Rotation paths and how fast each direction turns (degrees per step)
Each turn is a multiple of 5 degrees from 10 to 175, or 0.
Each row of a path follows its step; steps can be skipped.
Rotation 1:
step 0: -29	-37	22	36	9	-2	-3	2	22	25	0	-4	-9	-56	52	38	-73	16	29	8	-24	1	26	26	-1	-4	6	-2	-12	-29	-22	6	-26	-7	13	-19	75	-5	38	7	17
step 1: -16	-40	1	13	-6	0	59	-13	4	26	-26	-40	24	31	-38	-27	15	26	14	15	-3	-40	10	15	-10	40	4	-30	-9	37	-13	-10	-45	20	25	4	17	-4	-13	-76	-43
step 2: -31	-1	-9	-29	-11	6	-29	-47	24	-6	-27	-50	-40	-31	-15	7	-12	38	-22	37	-6	2	32	15	-11	-11	-30	55	-30	-23	24	3	23	22	-39	-28	46	-31	27	-27	22
step 3: 4	-26	35	53	21	-4	27	-22	81	-11	-42	3	-2	1	22	-13	18	16	27	36	31	-6	-30	-15	-37	-16	-16	-23	-18	-2	10	-5	-66	-42	-11	-28	-13	0	6	-6	-27
step 4: -24	-15	16	-20	33	15	-6	-35	-17	2	14	-57	2	-27	-6	27	-7	12	-30	41	17	-7	64	-6	-43	-6	5	-3	-43	30	9	61	9	36	14	-13	-43	24	-42	-9	-13
step 5: -28	-29	12	10	10	45	37	29	63	-26	26	-17	-13	-34	43	-2	2	17	0	12	-36	-22	-4	-17	-39	-49	-19	22	24	9	-38	-36	-19	33	19	-27	12	-19	38	23	18
step 6: -16	-31	30	-26	2	0	-17	-56	11	25	14	-8	41	34	2	4	-19	-14	64	2	14	-27	43	10	-22	20	-4	-7	-6	-19	-43	-4	-14	21	19	-35	-19	-35	-31	-12	-70
step 7: -20	11	9	-6	-35	6	31	-32	-22	-4	-6	-18	-75	-36	-8	-10	-15	3	-29	57	-24	-56	-1	-18	-11	23	-54	24	-11	-24	-11	-44	-20	54	-4	8	-12	5	-12	15	9
step 8: -19	-45	-16	57	-16	2	-3	-8	72	32	4	30	2	-42	54	50	-12	23	27	-3	45	-17	20	6	16	48	-13	17	-5	-22	0	0	-5	-13	-6	-40	-18	-20	0	-13	-14
step 9: -5	-24	38	-4	-12	-54	25	5	-8	59	25	-19	-16	-43	-21	-36	19	0	-34	16	30	-61	18	30	-28	-29	-1	-33	-25	13	6	6	-16	39	9	3	7	29	-20	-35	-37
3	22	-1	-6	-14	-1	-5	2	-2	5	10	-10	-10	8	8	-15	-10	-2	-9	-5	-6	-1	15	0	-5	0	5	-4	-14	0	12	7	1	4	6	-2	-13	1	13	-10	-13 -> 145
4	-6	-2	-5	-15	-6	8	10	-14	-2	-3	3	-11	4	-8	-2	-10	2	-10	18	5	4	8	10	-7	-9	-6	0	-2	3	-9	1	10	-4	-2	-20	6	1	7	19	13 -> 145
2	-1	22	2	-4	-2	-11	0	0	12	-8	3	-4	12	-1	-3	-6	-8	9	-1	13	-14	1	4	-9	-7	18	-10	2	0	9	-1	-12	-10	13	3	12	-2	-13	11	-3 -> 130
8	10	16	-10	-1	-3	11	-6	2	6	8	-11	-13	-18	-3	9	-4	-14	3	-6	-8	7	-17	3	-11	-7	1	-2	-6	-15	-4	-2	7	0	1	1	8	7	-2	-10	15 -> 155
2	0	-12	12	8	10	10	-10	-5	2	15	-8	-13	10	2	23	-1	-9	-3	-8	-1	-2	3	12	3	8	-5	-2	-2	15	12	-4	-13	-4	3	-6	4	13	-1	8	4 -> 100
Rotation 2:
step 0: 38	79	-2	-1	31	6	-2	1	43	43	10	3	37	3	2	3	10	56	27	-11	-36	1	7	1	-18	21	-50	11	33	4	30	-15	26	34	14	-16	7	41	32	12	-12
step 1: -32	10	-12	-12	18	-2	-24	-47	79	26	24	-28	-13	20	44	-7	-25	-8	12	32	-8	-45	10	-6	-10	-14	11	10	-26	15	-26	3	-19	12	13	19	-31	25	-33	-69	21
step 2: 11	21	13	-56	32	-16	14	2	14	-29	-14	50	-16	12	27	34	29	-24	-12	-12	-13	-7	-51	-59	-7	7	-23	-32	16	-28	31	39	-51	45	18	23	-22	-3	-6	4	7
step 3: 0	-1	30	4	-3	8	4	11	70	3	34	-57	-2	-1	36	41	17	19	17	-20	-36	-1	15	30	22	21	-4	28	8	-12	33	24	-58	-19	-2	-18	15	-18	22	19	-67
step 4: 14	-10	-33	12	7	16	-21	-23	29	25	-12	64	-11	-44	17	19	62	40	22	-19	-11	-21	10	24	12	8	-10	-12	-11	-13	7	19	16	-6	-6	18	-6	64	-14	-71	-18
step 5: 11	-1	-8	-34	-5	25	-56	21	4	-46	50	-10	3	20	-1	-10	-34	-33	3	20	-16	-45	-13	25	-14	49	-49	-11	19	-15	2	16	-25	39	3	27	-18	44	-50	1	-19
step 6: -8	45	9	-5	28	15	-21	12	-6	-21	30	-6	7	1	43	2	-2	45	3	-48	15	16	-16	0	-48	-14	-32	-17	-54	-8	36	18	-55	23	-6	-33	9	-5	57	-42	5
step 7: 10	-54	-11	1	-47	-3	-26	-36	23	3	8	-52	-26	-31	6	36	10	-4	-10	-50	24	-20	12	-38	-6	0	34	9	-26	-36	-6	62	-35	-10	14	-1	-3	19	-44	-26	-10
step 8: 38	-3	25	27	-16	-2	-18	6	-53	8	19	28	26	-39	-37	2	30	37	-26	10	-42	-7	-33	-11	28	19	-33	-34	5	-53	46	-7	-38	28	15	25	-3	18	-11	1	-40
step 9: -8	30	11	44	-21	-2	3	17	5	6	75	-17	49	2	17	13	-19	22	29	28	26	-29	16	40	-51	38	21	19	-21	-9	3	-2	-16	-13	-1	-35	37	53	-18	-12	-18
-27	10	-11	-2	5	-5	3	1	-5	-15	-1	-3	-19	7	-5	-3	-8	7	4	5	4	-8	12	-1	-3	1	3	-13	4	0	8	0	-11	-2	17	6	6	9	6	3	11 -> 85
9	3	4	8	11	-22	-3	1	-1	-15	7	0	-3	-2	12	-2	-8	-5	6	-2	15	-1	-12	1	-10	4	-4	-9	1	21	-9	-7	0	-1	8	-4	-21	-4	-3	-7	-3 -> 85
1	4	6	2	2	2	20	1	-2	-13	6	18	-3	-1	-2	7	7	-4	15	13	1	-3	-5	14	11	6	25	5	-2	1	4	6	-2	0	1	7	5	-7	-2	-4	-19 -> 60
-5	-6	-14	10	16	-6	19	6	9	10	18	-6	9	-3	1	-14	-2	12	-7	0	-3	3	1	16	1	3	-1	5	-9	-6	-7	-1	-11	1	-2	-7	0	-8	16	-6	4 -> 130
5	-3	0	19	-11	6	4	12	16	-2	4	-4	3	9	-7	5	-14	-19	1	-6	-9	3	5	-3	0	5	0	-4	2	10	-17	17	-1	2	16	-1	13	5	-3	0	1 -> 170
Rotation 3:
step 0: 30	-30	-51	39	-4	5	24	-9	33	24	32	-41	42	5	36	8	36	-8	38	-12	27	11	-7	0	-60	-19	-18	-12	-36	-34	-1	-16	0	5	-18	-18	3	18	-12	-29	2
step 1: 18	-16	-1	24	-14	25	1	0	-13	-1	-3	-53	32	-34	34	24	10	1	13	1	-14	11	22	-24	-58	18	-46	-14	-17	-2	11	-59	38	2	-33	16	33	-1	-31	-41	2
step 2: 15	-16	-23	19	-27	-10	14	-7	-53	14	27	-35	34	-7	-5	21	39	14	30	-39	-13	24	-11	0	-72	36	19	-10	-23	13	25	-7	9	28	-1	14	3	-38	-38	-27	6
step 3: 33	-25	2	20	-31	14	1	1	-31	15	39	-43	0	-31	36	28	35	-36	6	-10	33	2	-41	-6	-40	27	8	17	-5	-2	-28	-20	47	4	27	-24	3	-13	-23	-31	42
step 4: 49	8	18	17	-24	16	8	14	-67	-11	27	-43	-24	-6	43	43	14	-3	-6	-50	-22	16	19	31	-26	6	-33	28	-23	-15	-16	-6	-5	-5	-3	-3	16	-27	-15	-29	29
step 5: 13	13	12	6	-11	-3	23	-4	-51	18	36	-33	-23	5	56	36	20	18	35	-3	1	9	-14	12	-32	-7	75	12	-31	-31	-32	-24	-5	-15	-11	14	27	-33	-6	-12	8
step 6: 42	16	7	13	-14	16	-11	-32	24	52	22	-32	-19	19	52	9	22	-16	52	-6	-13	17	11	22	-18	-20	-1	30	-35	-14	-44	-15	18	2	1	-36	32	-34	-32	-1	14
step 7: 13	-20	7	2	-7	-7	-3	-21	-33	30	-10	-50	1	-6	73	0	-19	-26	44	-12	-36	33	10	28	-40	-36	-6	-28	-6	7	-22	-24	-26	-5	-49	-7	34	-5	-13	-5	20
step 8: -2	-20	26	1	-25	-14	30	-20	18	28	34	-75	34	-20	18	-8	11	24	34	-16	-54	26	1	6	-18	-13	46	-4	-6	17	-12	-32	-9	-3	-7	-26	21	-6	-47	-17	-1
step 9: 47	-11	-2	5	4	7	19	-27	5	21	13	-30	25	-35	21	35	15	-58	42	-39	-14	10	-13	-7	-3	-21	12	-5	34	8	-4	-48	-13	37	-7	-31	-1	-12	-64	-17	6
7	18	2	-2	5	6	-5	-6	12	-5	-5	-8	14	16	2	6	-11	-23	-6	0	-1	5	6	-3	-3	3	1	-5	-1	5	-2	-6	-2	-7	15	4	-7	-5	12	-18	11 -> 125
-7	-10	12	-4	-6	-7	-19	-5	-5	8	-12	-7	11	-3	-5	-10	-6	0	1	2	-10	8	-13	1	-15	7	-3	-11	1	22	4	10	10	4	8	-7	2	-2	-5	8	7 -> 65
8	13	-4	10	-7	3	-2	-6	1	12	7	13	13	6	10	-14	8	4	3	-5	13	-16	-5	-1	3	2	-6	-8	14	1	-10	-4	-6	10	11	2	5	5	-5	12	16 -> 115
-2	8	2	7	-2	-11	4	-5	4	8	-10	4	0	11	-13	-1	13	-6	-5	-12	13	9	-3	-9	-5	2	23	8	1	0	-2	-13	8	8	-2	-13	-6	-14	0	10	-14 -> 115
7	-7	6	10	13	-1	-1	11	11	18	7	1	8	-12	0	6	-1	-1	-1	7	-10	-1	-1	-21	11	16	0	1	-7	-13	-9	4	5	-9	10	-17	5	2	5	4	0 -> 135
